In the data rows, 50 means zero.
Here is a table of points, one per row:
61/42/49/47/41/39/65/73/46/43/50/37/58/58/54/49/49/43/47/56/44/33/35/54/57/51/58/39/39/46/53/67/52/55/50/27/44/68/46/52/48/57/28/50/65/44/64/57
57/28/28/40/49/59/44/37/55/43/32/59/69/55/49/51/61/76/65/29/30/39/53/55/49/41/47/72/56/48/51/56/35/41/47/50/56/55/48/52/52/60/40/39/62/63/47/33
48/61/60/55/45/58/54/61/37/35/54/55/45/59/53/43/57/51/60/67/44/56/37/35/38/43/30/62/60/44/42/57/51/60/59/55/37/46/42/60/36/50/47/34/59/68/72/64
44/43/54/48/41/48/40/57/51/62/44/65/60/26/63/64/53/50/54/64/41/64/54/42/59/52/53/51/55/39/49/46/45/56/43/53/56/55/55/56/52/42/53/56/45/66/51/39
85/71/61/29/61/53/61/61/59/54/65/74/49/48/45/40/40/57/50/57/58/75/65/71/49/20/34/53/48/58/62/50/30/56/45/40/28/47/39/30/43/37/56/69/64/57/27/39
43/34/65/48/70/49/47/77/58/45/51/45/57/47/48/57/47/36/60/55/63/45/56/31/58/57/50/68/47/49/57/40/41/56/37/36/46/35/63/42/44/38/43/41/53/33/62/43
63/64/50/50/48/68/65/34/21/48/44/48/46/30/11/31/52/59/70/43/47/55/58/76/66/70/65/61/68/60/41/25/36/32/42/34/31/37/42/58/59/38/55/57/59/66/70/58
54/46/63/43/55/32/40/47/44/53/35/49/46/52/63/55/46/47/52/50/50/50/44/42/42/59/59/77/41/59/44/39/47/49/43/37/52/40/35/73/39/45/44/63/43/53/54/40
37/43/50/45/45/38/38/62/60/53/50/68/38/56/48/35/59/44/53/61/63/45/52/60/42/58/45/54/59/58/37/53/55/50/59/52/55/49/61/37/52/47/50/42/57/47/54/50
50/48/46/71/56/47/38/47/62/48/62/60/42/48/53/54/48/47/46/57/44/30/58/62/48/52/55/38/54/35/35/40/51/63/51/40/40/59/44/63/50/61/56/45/50/42/42/47
25/50/47/52/47/58/55/59/42/59/61/45/39/55/53/53/48/63/45/55/45/60/54/38/48/69/38/52/58/47/56/66/37/50/60/43/45/43/49/63/48/51/45/42/39/62/40/49
71/60/29/44/64/63/31/22/41/62/47/33/22/53/76/63/46/43/49/61/64/48/13/41/45/43/42/38/63/56/58/47/40/60/59/55/36/48/48/41/32/25/37/52/59/36/45/58
46/62/41/60/53/45/38/49/44/53/61/44/64/50/52/71/61/68/43/47/44/48/56/55/37/38/41/51/62/46/66/36/58/62/60/50/50/44/75/47/37/42/44/64/55/60/67/58
36/53/64/48/43/54/52/41/56/62/59/45/57/52/48/62/55/59/53/49/40/55/46/44/49/53/37/53/59/49/45/55/63/75/48/48/42/54/37/51/48/43/46/63/43/47/51/63
68/39/48/45/56/75/53/45/47/50/49/50/39/41/54/56/72/39/45/55/56/59/50/41/28/45/67/70/45/15/34/70/68/37/34/49/78/69/59/32/37/65/59/57/32/45/48/54
52/64/60/56/59/38/64/49/52/58/34/66/43/56/57/51/56/61/42/45/60/61/46/35/46/57/30/47/51/39/50/32/50/56/33/64/45/45/47/59/49/66/43/47/50/48/43/39
87/55/28/36/52/41/37/45/57/53/40/23/44/59/52/36/37/62/72/41/44/53/68/74/71/40/34/40/45/38/55/73/80/45/21/41/63/37/23/48/68/67/72/43/44/52/69/52
43/41/56/46/35/53/43/52/52/53/54/58/53/62/52/52/52/53/50/35/72/32/51/53/53/43/55/44/56/41/51/38/47/50/52/56/38/75/56/63/54/50/39/51/47/50/60/45
56/52/43/47/28/54/47/42/40/62/62/58/61/39/43/30/47/55/52/62/65/47/57/54/53/41/48/41/42/48/66/62/49/53/56/54/36/25/49/50/41/79/62/57/54/45/42/44
57/40/47/26/60/63/63/45/46/41/43/68/73/60/35/28/38/61/61/59/54/53/41/58/67/59/51/31/47/37/66/52/57/35/61/63/60/52/49/58/49/43/43/49/53/31/61/56
51/56/47/53/42/51/52/32/42/43/45/48/59/40/45/52/61/68/45/60/50/33/70/66/55/62/44/50/49/43/48/52/27/41/40/46/54/50/42/33/36/45/46/44/62/45/47/70
59/48/48/47/61/56/53/50/51/29/41/68/55/53/36/49/48/53/46/64/51/47/50/61/44/44/31/47/41/58/58/37/40/48/64/56/59/57/48/47/63/59/66/34/27/46/56/61
60/47/67/57/58/38/42/33/29/46/53/45/53/53/66/55/58/49/64/41/50/53/56/31/47/38/46/33/32/35/58/49/53/57/68/39/59/64/51/56/55/35/45/41/61/49/45/73
41/37/42/58/45/44/43/48/40/44/46/54/50/44/43/61/33/32/34/54/46/64/47/53/52/48/45/39/54/46/48/61/45/50/58/49/51/52/49/57/40/58/62/64/61/58/52/35
60/54/45/41/54/40/38/63/42/36/67/44/58/58/66/40/46/49/40/32/53/48/38/54/50/52/50/53/50/42/46/51/30/46/53/65/51/42/34/62/53/53/56/60/41/40/55/61
60/53/55/32/58/55/57/45/42/57/43/52/56/47/31/47/51/47/46/34/35/39/53/53/35/53/59/39/59/77/74/46/41/59/54/61/80/42/51/53/28/64/63/35/33/42/39/56
61/40/46/62/64/62/38/31/54/55/71/44/31/46/68/80/58/37/45/58/65/56/36/41/53/62/50/40/53/74/70/68/45/44/60/77/50/32/44/49/62/46/35/46/55/63/69/47
49/54/60/57/27/56/60/49/69/47/47/52/44/48/55/33/40/47/36/42/31/44/43/39/56/55/41/59/46/45/71/42/43/49/63/57/58/56/50/38/55/47/66/45/50/45/63/38
48/50/50/54/49/51/48/58/49/42/45/40/44/58/59/52/54/63/43/47/59/59/48/46/43/41/59/27/44/61/42/56/46/41/48/44/44/60/57/51/47/48/61/43/45/48/39/48
54/52/32/59/48/58/51/46/39/47/58/63/39/52/29/74/58/54/27/41/54/60/49/39/31/64/53/59/28/52/44/51/69/59/42/42/42/61/38/34/39/47/61/60/48/39/49/54
62/34/45/51/65/58/43/36/47/74/56/27/44/49/49/69/44/30/47/80/48/44/47/42/76/64/34/46/57/56/41/31/50/39/65/50/33/49/46/50/59/42/63/48/53/58/43/44
51/52/35/50/70/55/28/30/65/86/48/31/55/69/57/32/22/55/60/48/40/51/68/58/36/34/57/67/39/33/24/67/56/51/30/59/65/65/40/46/74/74/33/33/50/68/51/35
64/64/47/64/58/56/61/54/40/40/48/43/47/16/42/36/30/47/53/37/58/43/46/48/34/43/46/60/67/68/42/52/73/74/77/68/56/56/53/74/57/38/44/38/56/49/31/14
51/41/44/47/40/38/54/45/38/49/40/48/60/50/55/24/62/42/36/60/54/51/46/42/40/57/51/53/54/50/57/51/56/64/42/32/36/54/61/42/60/42/35/49/39/74/47/47
37/43/64/41/33/43/53/58/55/42/51/31/71/53/43/57/39/42/49/56/51/54/49/56/37/47/50/48/60/48/46/48/59/32/40/69/51/44/50/48/51/40/58/49/56/55/21/60
26/62/60/45/56/52/53/44/48/50/51/41/46/44/50/63/65/42/38/49/60/38/40/59/59/35/45/47/49/55/53/59/64/44/45/44/40/50/55/57/64/63/42/58/49/60/52/60
29/46/52/61/53/51/49/34/46/49/64/55/47/53/58/45/59/47/57/32/42/82/44/58/47/57/43/60/39/57/55/53/63/42/45/36/52/47/58/48/53/43/62/38/49/40/49/46
36/49/57/59/42/51/58/50/46/55/38/50/42/54/59/49/63/21/57/50/55/39/62/55/36/38/48/47/40/43/52/53/49/57/37/61/49/34/55/58/53/39/57/69/60/44/50/48
50/52/64/52/41/49/37/35/65/34/43/60/44/66/47/49/48/43/85/50/58/45/41/49/49/72/49/47/43/58/61/52/35/47/49/50/52/58/36/44/57/49/48/56/42/52/46/61
42/43/34/46/49/35/51/48/62/50/39/44/51/45/54/49/58/60/34/52/56/63/39/40/59/61/48/54/55/62/45/45/52/59/50/57/44/39/54/63/63/50/65/53/62/40/49/70
43/65/56/56/50/53/48/67/48/62/36/56/59/53/51/56/61/38/44/59/59/47/48/40/43/44/62/54/28/47/50/54/47/38/55/44/52/50/47/58/54/37/62/38/57/47/53/55
21/50/49/59/55/63/54/54/51/39/35/35/50/60/68/58/38/54/50/45/56/47/61/63/75/38/56/54/49/44/55/44/53/63/67/49/53/44/54/48/43/44/48/50/39/52/42/46
44/38/50/61/55/48/53/57/57/44/47/35/41/39/44/42/57/49/52/61/62/56/34/51/56/51/57/48/32/45/50/44/38/53/49/46/41/54/64/63/56/54/39/57/41/39/48/40
59/53/53/50/30/66/51/62/59/46/55/57/62/80/44/58/43/57/41/66/55/53/34/38/62/60/61/42/42/67/45/52/53/44/31/41/69/63/61/73/49/35/44/60/68/71/43/46
40/50/44/45/42/42/43/48/45/49/50/45/53/40/46/53/53/57/53/59/50/34/60/53/58/57/44/49/35/53/56/52/43/45/44/63/39/62/50/44/25/50/62/51/39/46/59/39
49/52/57/58/58/57/53/54/59/55/66/56/70/64/57/48/58/57/40/60/54/37/38/58/42/39/47/31/54/54/41/35/50/38/32/38/54/25/38/40/37/48/43/32/33/46/53/40
43/45/33/49/51/53/58/55/48/52/46/66/74/37/53/45/45/49/63/45/30/56/53/49/55/40/33/35/38/63/40/50/49/32/57/66/46/53/48/35/48/42/46/64/25/44/57/65
44/46/46/50/46/32/68/53/58/61/65/58/33/51/66/52/44/65/56/61/55/48/55/45/43/53/60/61/34/55/54/45/56/43/55/56/54/41/52/56/42/51/29/45/52/48/48/51
43/41/52/43/42/34/63/43/51/58/47/68/64/53/57/46/50/48/39/33/53/48/49/24/59/28/62/44/74/67/39/62/50/56/61/40/36/56/49/46/45/54/63/52/50/49/52/47
54/55/68/68/56/43/48/62/41/66/36/57/54/52/62/57/55/61/49/52/54/47/42/54/50/68/61/38/60/37/43/54/44/59/57/39/58/45/49/39/56/61/60/63/49/57/47/43
45/56/51/50/46/39/85/41/58/45/53/46/52/46/59/65/37/53/54/48/61/48/50/44/36/56/51/47/60/50/37/61/33/54/37/47/57/56/63/50/65/41/54/58/45/45/60/46
39/43/66/49/43/56/31/56/58/34/53/50/39/38/45/48/53/52/48/58/34/47/60/43/39/40/69/56/64/48/53/49/58/39/48/54/54/54/41/62/59/42/48/63/54/20/47/44
There is one direction along which these points spread out most. Take the direction at right angles to it along which they spread out most. Go by this last direction. For each point below, how far along it does it lie, from 0 to 99? 50 is the average, and the first point above lies past it. One standard deviation of the points above along it is 16.
60/26/32/61/50/51/57/75/44/57/59/50/49/58/39/59/48/54/79/44/43/51/45/60/55/49/43/57/61/51/58/46/47/40/47/53/56/56/53/44/48/64/56/49/44/37/28/58 45
37/50/47/41/48/54/50/61/55/56/54/49/58/39/49/44/58/26/45/33/67/50/58/46/47/69/52/52/48/46/59/47/58/51/60/50/62/53/41/55/47/48/54/47/66/55/40/59 48
43/39/57/36/45/33/39/48/55/59/62/55/30/49/24/44/57/50/40/45/48/44/42/45/51/31/46/47/53/38/37/50/51/52/58/53/67/44/52/52/51/26/44/57/47/51/53/55 51
56/59/39/29/54/52/65/53/48/41/59/57/62/63/44/50/44/55/52/41/55/28/40/43/44/66/52/48/45/47/47/50/56/60/63/41/45/44/86/40/55/49/56/52/49/49/45/40 40
48/49/49/36/53/64/66/58/22/45/63/53/45/59/58/48/60/53/53/55/26/50/48/62/68/49/53/46/38/71/43/44/37/53/46/63/66/61/42/44/59/64/61/64/52/43/44/56 37
65/78/59/69/64/52/43/49/47/44/40/59/50/38/30/28/30/30/27/43/23/37/42/40/71/53/59/56/60/65/68/63/60/51/47/61/56/58/61/53/47/53/39/44/29/31/37/57 38
40/45/49/50/67/62/60/45/54/28/52/47/38/33/40/27/35/58/50/46/56/56/68/43/55/57/49/37/57/60/44/41/44/33/38/38/48/40/39/43/40/63/53/66/56/68/53/72 30
43/55/43/66/62/29/51/48/65/54/50/34/57/69/54/40/56/41/54/57/51/64/62/57/39/44/48/68/63/46/48/47/54/38/57/47/57/70/51/48/36/65/49/52/64/43/66/32 68
40/54/44/55/51/34/46/37/47/35/59/62/47/51/39/61/62/46/56/51/55/65/61/43/69/48/86/54/58/42/47/42/51/64/42/69/39/48/61/43/53/55/49/38/46/49/44/57 50
41/50/43/51/67/51/30/55/66/58/49/47/42/57/50/46/45/52/61/46/25/38/46/53/39/42/65/66/50/30/59/54/61/52/32/48/55/52/41/35/62/54/48/31/58/78/54/38 83
39/62/53/55/29/45/42/55/38/52/55/40/52/39/48/55/43/52/53/41/50/58/39/51/48/45/44/44/44/48/42/28/52/51/58/37/59/44/54/34/66/58/38/45/59/43/38/41 50
93/75/50/31/29/55/61/66/80/49/31/34/28/38/49/66/65/39/30/23/33/72/95/84/60/47/51/43/49/51/54/62/67/43/59/29/23/40/49/56/55/42/26/43/46/54/52/38 46
49/42/77/60/36/46/39/55/55/51/37/45/39/42/53/54/38/55/50/42/55/48/51/51/40/56/51/55/44/54/33/47/49/54/61/61/41/46/64/42/42/60/47/46/53/56/63/68 53
